500 stands for zero in the data rows.
Here is a table of points, one per row:
(617 382 412 490 527 468 571 664 545 463 450 620 462 385 545 532 424 445 592 561 443 370 676 490 417 476 615 423 496 528 585 392 424 579 561 430 559 640 533 237 579 675 557 389 533 525 386 456)
(472 569 664 490 349 468 443 403 450 652 505 432 552 690 444 486 633 643 471 357 611 424 370 473 668 578 373 610 594 394 547 540 601 497 534 629 530 384 518 655 603 389 570 656 466 431 519 601)
(553 543 319 599 603 741 366 512 502 443 334 609 525 432 328 559 574 445 454 520 524 485 466 633 459 322 403 573 394 419 471 579 463 540 700 531 343 431 533 501 438 414 462 475 466 581 620 456)
(405 616 622 506 482 450 514 445 408 631 536 385 402 546 545 502 446 538 502 411 461 587 485 412 540 458 488 368 496 606 410 477 539 404 453 517 496 384 425 587 591 414 395 613 547 431 534 645)
(452 467 562 490 446 583 720 463 502 463 626 224 539 487 609 354 424 608 531 433 494 485 399 319 648 539 521 560 680 528 432 417 701 540 453 486 599 571 467 484 603 507 497 635 574 453 453 634)
(430 569 412 562 603 639 463 481 571 596 428 609 479 518 367 618 561 505 454 534 494 485 547 643 417 438 470 622 364 513 504 525 377 579 662 595 458 545 600 547 458 623 480 436 399 540 586 474)
(375 543 454 683 527 408 530 553 450 463 488 488 377 432 422 607 446 420 531 586 478 502 645 521 477 438 637 532 441 542 452 392 402 566 534 430 496 571 331 484 539 564 395 414 547 568 386 359)
(523 407 490 434 379 408 571 578 469 558 505 488 444 432 545 469 501 420 692 534 346 399 599 473 510 625 536 398 479 556 641 362 444 579 471 502 545 571 447 424 579 645 528 321 561 431 386 321)
(405 352 412 587 465 353 498 512 469 544 689 672 511 470 530 584 369 595 592 411 461 547 447 412 417 667 470 465 479 761 452 392 463 720 411 353 436 559 400 633 566 634 395 564 574 508 317 551)
(490 220 562 599 465 353 558 553 383 463 689 488 511 503 609 409 424 467 592 411 401 574 533 387 392 539 505 398 394 606 432 459 525 635 471 315 530 640 447 446 494 537 365 436 587 508 411 491)
(628 668 562 412 635 583 498 348 571 481 428 356 565 585 482 431 517 467 416 505 538 331 485 412 697 391 373 517 629 441 432 615 612 464 453 430 496 451 623 517 525 474 420 685 237 525 547 623)
(430 449 490 472 404 531 498 425 430 481 794 452 511 608 631 384 424 553 531 411 443 446 424 521 540 578 578 398 617 640 356 540 565 554 453 353 599 559 485 517 626 601 395 564 501 473 411 523)
(538 500 611 434 527 383 672 601 486 366 603 533 511 432 482 451 399 351 614 411 524 561 574 434 477 416 679 398 496 594 504 392 480 446 471 486 545 545 502 533 477 537 326 360 533 473 534 389)
(661 352 412 412 498 430 544 566 583 328 505 631 511 316 464 607 501 420 531 574 346 466 587 473 362 476 648 465 441 365 452 459 377 527 597 315 514 451 561 331 391 564 462 360 501 525 453 491)
(628 515 521 387 603 571 558 481 595 443 334 356 511 518 464 572 561 420 557 632 551 446 502 622 592 438 470 501 496 441 609 604 402 497 504 502 545 502 575 446 458 436 640 492 424 508 620 389)
(580 467 454 434 746 485 544 481 517 481 488 471 589 385 515 546 446 351 592 598 564 370 518 521 494 476 505 465 528 513 547 592 424 446 573 502 478 517 623 484 391 456 543 436 399 508 586 389)
(701 530 435 549 513 485 234 578 558 396 551 597 479 410 572 559 622 351 614 433 478 485 447 562 494 361 626 501 419 461 533 392 402 566 727 430 599 545 623 369 477 507 462 321 484 453 519 389)
(430 515 490 535 446 485 498 540 383 672 488 432 479 585 482 431 532 654 471 386 346 574 424 521 459 603 373 517 629 606 471 540 565 481 488 571 514 409 425 517 579 456 513 523 501 453 534 612)
(538 382 490 643 404 531 328 601 430 443 551 681 495 452 515 486 330 553 471 433 376 655 547 358 459 553 521 368 496 594 410 477 539 527 433 353 599 451 425 446 494 522 395 456 675 338 433 564)
(452 530 521 622 603 485 530 624 502 443 470 560 309 355 572 618 369 445 544 610 510 587 634 587 392 509 578 684 394 528 519 362 402 512 453 383 436 559 587 446 494 564 420 436 446 702 453 414)
(430 627 664 387 426 618 421 403 430 711 428 471 552 717 464 409 622 643 454 472 576 502 399 434 525 566 373 423 513 419 620 579 623 426 488 595 559 431 467 655 591 474 661 523 599 244 573 623)
(538 648 387 454 541 606 443 481 583 530 450 471 565 596 367 596 695 582 487 534 599 370 399 702 362 493 334 586 556 394 560 592 496 464 534 531 478 502 575 424 416 436 528 523 424 554 631 491)
(375 582 506 434 379 531 421 348 430 672 551 488 539 641 530 431 599 654 394 453 443 446 399 473 604 603 334 445 660 582 471 439 552 404 411 517 573 486 370 611 658 359 570 577 547 431 488 623)
(701 515 575 357 498 688 443 425 408 328 488 504 633 560 367 469 532 553 300 411 576 466 447 535 567 458 488 560 594 441 488 615 565 446 411 558 496 315 467 517 458 389 595 666 587 508 488 589)
(375 382 412 673 541 468 514 578 315 544 565 597 377 452 642 486 399 445 416 505 423 655 466 412 477 539 450 465 496 480 452 477 577 512 411 486 478 502 331 644 591 612 513 492 561 406 317 551)
(553 352 643 225 311 501 662 512 486 421 505 452 622 546 572 431 517 522 625 505 588 331 623 473 615 524 488 398 594 441 700 494 511 310 471 408 687 545 502 446 637 389 570 475 561 376 453 436)
(452 557 435 599 379 628 514 403 408 720 505 573 424 546 482 469 587 686 436 489 423 533 370 587 362 578 505 586 419 528 452 477 525 602 433 660 249 517 425 622 494 665 420 523 466 629 471 612)
(681 530 562 490 446 531 366 348 571 421 521 488 633 518 464 640 501 445 369 472 524 485 424 473 494 438 488 684 496 419 488 604 601 404 597 558 436 409 485 517 323 389 582 613 533 244 534 601)
(430 382 535 535 426 408 641 590 430 443 669 410 552 452 631 354 330 568 569 386 443 547 599 319 510 625 679 501 513 690 385 494 565 602 386 469 559 559 425 466 553 564 326 492 561 525 411 589)
(375 594 720 412 554 501 584 425 583 530 403 410 462 596 367 451 599 595 300 505 726 502 447 454 648 438 334 573 513 394 504 648 525 349 453 716 436 409 502 574 494 414 557 645 484 431 631 623)
(452 449 521 454 554 408 779 540 679 396 488 410 511 432 545 431 501 390 614 598 652 424 611 454 604 416 637 445 528 461 620 494 577 349 356 430 586 451 695 399 391 359 607 492 501 453 534 414)
(507 530 473 506 513 485 514 566 502 463 450 533 479 487 515 640 587 420 471 574 621 466 518 575 540 391 505 560 394 497 585 525 444 446 561 639 411 431 548 484 494 456 570 389 424 540 620 359)
(430 530 674 535 426 383 584 526 408 596 521 224 444 630 572 431 547 538 436 453 510 623 447 454 626 553 505 330 617 461 356 417 480 446 386 531 545 517 370 611 603 537 462 756 561 406 433 523)
(553 569 633 412 426 468 481 463 545 498 505 385 633 533 482 354 574 505 625 472 494 370 466 535 580 493 470 398 594 419 681 439 539 404 519 486 646 584 518 424 494 414 629 492 501 525 534 491)
(592 407 435 319 446 408 463 566 545 421 521 452 589 452 558 384 561 487 603 489 588 466 518 473 540 493 488 368 496 233 727 439 539 426 433 353 496 517 485 446 615 359 607 523 517 431 433 474)
(523 569 454 506 625 545 366 526 595 481 403 672 377 470 464 502 484 351 416 642 524 547 485 664 392 391 564 586 364 365 385 579 377 446 534 649 436 545 686 533 391 414 557 360 446 641 631 389)
(490 543 454 434 591 545 366 378 531 421 241 620 552 355 397 759 574 487 369 610 551 574 466 575 554 416 470 573 419 497 519 658 480 512 681 545 411 354 575 369 362 414 618 492 484 641 642 436)
(375 515 358 587 541 408 481 512 430 498 403 488 347 533 545 486 446 467 454 520 494 655 561 535 439 539 564 484 419 556 356 459 309 540 534 571 381 629 425 547 494 537 480 456 517 594 411 389)
(490 429 358 720 404 468 443 566 450 481 699 631 377 487 711 469 399 467 487 489 401 655 502 412 494 687 590 484 394 513 471 439 565 684 471 383 530 469 425 424 477 589 442 360 740 508 547 456)
(375 557 412 643 513 531 421 512 595 652 403 597 495 503 397 572 501 553 394 520 423 599 533 562 323 476 488 654 496 556 432 494 463 566 453 639 411 486 447 611 391 564 420 589 237 739 504 537)
(507 616 454 357 591 618 530 425 698 481 334 410 653 487 367 546 574 467 557 632 551 518 447 599 439 566 450 573 496 419 573 554 496 404 534 618 496 559 686 484 323 551 629 456 369 491 547 456)
(490 543 435 622 645 408 421 497 571 481 488 631 424 470 444 486 369 522 471 520 478 485 561 521 392 438 428 560 461 594 410 579 480 602 547 545 381 502 467 587 391 601 442 537 424 747 488 564)
These points spread out most along one direction. Take the direction at right angles to it along which they spread out most. Go by this last direction. How many in every 100 of the points above lie lower along it than each point below? Round to a whole number. More than half of the points above lie lower than the first one.
(375 594 720 412 554 501 584 425 583 530 403 410 462 596 367 451 599 595 300 505 726 502 447 454 648 438 334 573 513 394 504 648 525 349 453 716 436 409 502 574 494 414 557 645 484 431 631 623) 12
(452 530 521 622 603 485 530 624 502 443 470 560 309 355 572 618 369 445 544 610 510 587 634 587 392 509 578 684 394 528 519 362 402 512 453 383 436 559 587 446 494 564 420 436 446 702 453 414) 98
(553 569 633 412 426 468 481 463 545 498 505 385 633 533 482 354 574 505 625 472 494 370 466 535 580 493 470 398 594 419 681 439 539 404 519 486 646 584 518 424 494 414 629 492 501 525 534 491) 29
(580 467 454 434 746 485 544 481 517 481 488 471 589 385 515 546 446 351 592 598 564 370 518 521 494 476 505 465 528 513 547 592 424 446 573 502 478 517 623 484 391 456 543 436 399 508 586 389) 71
(553 352 643 225 311 501 662 512 486 421 505 452 622 546 572 431 517 522 625 505 588 331 623 473 615 524 488 398 594 441 700 494 511 310 471 408 687 545 502 446 637 389 570 475 561 376 453 436) 19
(375 543 454 683 527 408 530 553 450 463 488 488 377 432 422 607 446 420 531 586 478 502 645 521 477 438 637 532 441 542 452 392 402 566 534 430 496 571 331 484 539 564 395 414 547 568 386 359) 79
(452 557 435 599 379 628 514 403 408 720 505 573 424 546 482 469 587 686 436 489 423 533 370 587 362 578 505 586 419 528 452 477 525 602 433 660 249 517 425 622 494 665 420 523 466 629 471 612) 40
(490 543 454 434 591 545 366 378 531 421 241 620 552 355 397 759 574 487 369 610 551 574 466 575 554 416 470 573 419 497 519 658 480 512 681 545 411 354 575 369 362 414 618 492 484 641 642 436) 81
(553 543 319 599 603 741 366 512 502 443 334 609 525 432 328 559 574 445 454 520 524 485 466 633 459 322 403 573 394 419 471 579 463 540 700 531 343 431 533 501 438 414 462 475 466 581 620 456) 86
(405 616 622 506 482 450 514 445 408 631 536 385 402 546 545 502 446 538 502 411 461 587 485 412 540 458 488 368 496 606 410 477 539 404 453 517 496 384 425 587 591 414 395 613 547 431 534 645) 14
(375 382 412 673 541 468 514 578 315 544 565 597 377 452 642 486 399 445 416 505 423 655 466 412 477 539 450 465 496 480 452 477 577 512 411 486 478 502 331 644 591 612 513 492 561 406 317 551) 38
